128 stands for zero in the data rows.
Some points, one per row:
[145 137 145  95 148 119 116 137 135  93 109 172  97 127 136 118 113 152
 169 147 153 162  79 134]
[145 169  70 170  84 162 181 105 135  71 131  96 108 105 146  75 156  98
 105  83 110  76 165 134]
[145 158 156 170 159  76 127 105 178 157  98  75 129 181 157 108 135  98
 148 169 132 162 132 145]
[102  94 156  84 159 140 105 148 124 157 120 139  97 159 157 172 124 131
  73 126  89 119 132 145]
[178 137 102 160 159 140 159  94 167 125 120 150 129  95 168  86 145 120
 137 169 143 162  79 145]
[156 126 134 160  95 173 159 105 124  82 152  96 161 149 157 118 178 109
 159 115 100 108 165 112]
[135 147 177 138 159  97 105 181 167 147  88 150  86 127 179 140 135 120
 148 147 153  76 100 145]
[135 137 156 149 148 173 127  94 157 147 120 182  97  73 136  97 113 131
 148 147 100  97 132 123]
[145 158  80 106  95 162 181  94  92  71  98 129 172 105 114  97 156 109
 105 126  89 129 122 166]
[156 180 134  84 127  87 148 127 157  71 131 161 151 127 146 140 113 152
 137 104 121 140 100 134]
[145 137 145 160 148 130 138 148 135 168 141 150 161 149 168 151 113 131
 137 169 132 119 100 166]
[156 104 156 127 159  87 127 137 167 114  98  86 151 149 157 140 145 109
 159 158 121 119 122 155]
16 more points follow, each with its number after it:
[ 92  72  91  95 138 108  95  94  92 147 163 161 129 127  82 172  92 163
  73  83 164 151 154  80] 0
[ 81 104 156 181  95  97  95 105 146  93 131 107 108 116 114 118  81 163
 126 104 175 183  89 123] 1
[124 147 102 138 170 140 148  84 124 157 120 139 151 138 125 161 156 120
 169 169 110 119 100 102] 2
[ 70  94 145  84  95 130  84  94  92 125 163 172  86 149 103 140  70 184
  83  83 164 108 175  80] 3
[102 158  91  74 148 119 148  84 124 168 152 107 151 170 125 129  81  88
 137 169 121  86 175 155] 4
[ 70  72 177  95  84 140  84  84 103 136 184 129 108 127  71 172  92 184
  73  83 186 108 143  69] 5
[167 169 123 138 138 140 105 181 157  71  77  75 172 105 125  86 145  98
 159 136 121 162 111 123] 6
[ 70  72 166  84  95  76  84  73  81 157 184 118  86 170  71 183  70 174
  73  72 175 108 175  69] 7
[167 147  80 149  84 162 170  94 114 157 131 107 161 149 146 118 124  98
 169 115 121 129 111 123] 8
[102  72 145  84  73  76 105  84  81  82 184 139  97 149  71 172  81 184
  73 115 186 183 143  69] 9
[145 158 134 160 148  97  84  94 103 136 120 118  97  73 125  75 113 152
 148 158 175  97  89 155] 10
[178 147  91 127 127 119 127  73  92 147  77 118 161 127 146  75 167  88
 126 136 110 108 154 134] 11
[113 147 166 170 159 119  95 159 146 125 120  96  97 170 114 129 102 141
 137 136 164  97 100 166] 12
[135 137 145 127 159 108 127 181 178 157 141 161 140  95 146  86 156 109
 148 126 153 162 111 123] 13
[124 104 166 160 148 162 116 148 146 136 120  96 172 105 146 129 102 152
 159 147  89 172  89 166] 14
[145 126 113 106  73 183 170 170  92 114 152  86 172 138 146 118 178  88
 126 169 110  76 122 134] 15
Which of these numbered points is nearest to each point below, looking only along the 5 directions in which the first points spread most? Its number follows each.
[ 81 115 166  84 116  87  73 127  71 125 174 118  86 127 103 183 102 174
  73 104 164  76 132  69] > 7
[102  72  70 117  73 183 181 181  81  71 163  75 183 149  92  86 135 109
  73  72 132  86 186  69] > 15
[145 104 102 170  73 140 181 159  71  82  98  86 183 181 103 151 178 163
  83  72 110  76 175  91] > 15
[135 180 102  74 159 140 138 137 146 147  88  86  75 181  92 108 135 109
 159 179  89 140 143 134] > 4
[124  83 145 181 181 140 148 105 135 179 120 118 140 138 125 151 102 131
 126 169 153  76  89 145] > 14
[113  72  70 149  84 183 181 137  92  82 174  96 151 181  92  86 167  98
 116  72  78  76 186 123] > 15
[135 158 113 117 127 162 127 159 146 147 109 150 129  84 157 129 135  98
 116 158 100 140 143 166] > 2
[145 169  91 117 170 173 159 170 135  82 152 139 172 170 136  97 178  88
 137 169 121  86 143 102] > 11
[ 92 158 145 170 159  87 116 148 146 136  77 161  86 127  71 108  92 152
 126 158 132 172 111 145] > 13
[167 137 166 149 148 130 148  84 135  93 120 129  86 105 146 108 124 131
 148 136 143 162 132 112] > 10
[124 126 113  84 148 151 127 137 178 136  98 161 140  95 157  97 135  98
 137 158 132  76 100 112] > 10
[156 169 134 149 116 119 170 170 124 147 109 107 183 116 136 140 178  98
 159 104 132  76 100 155] > 6
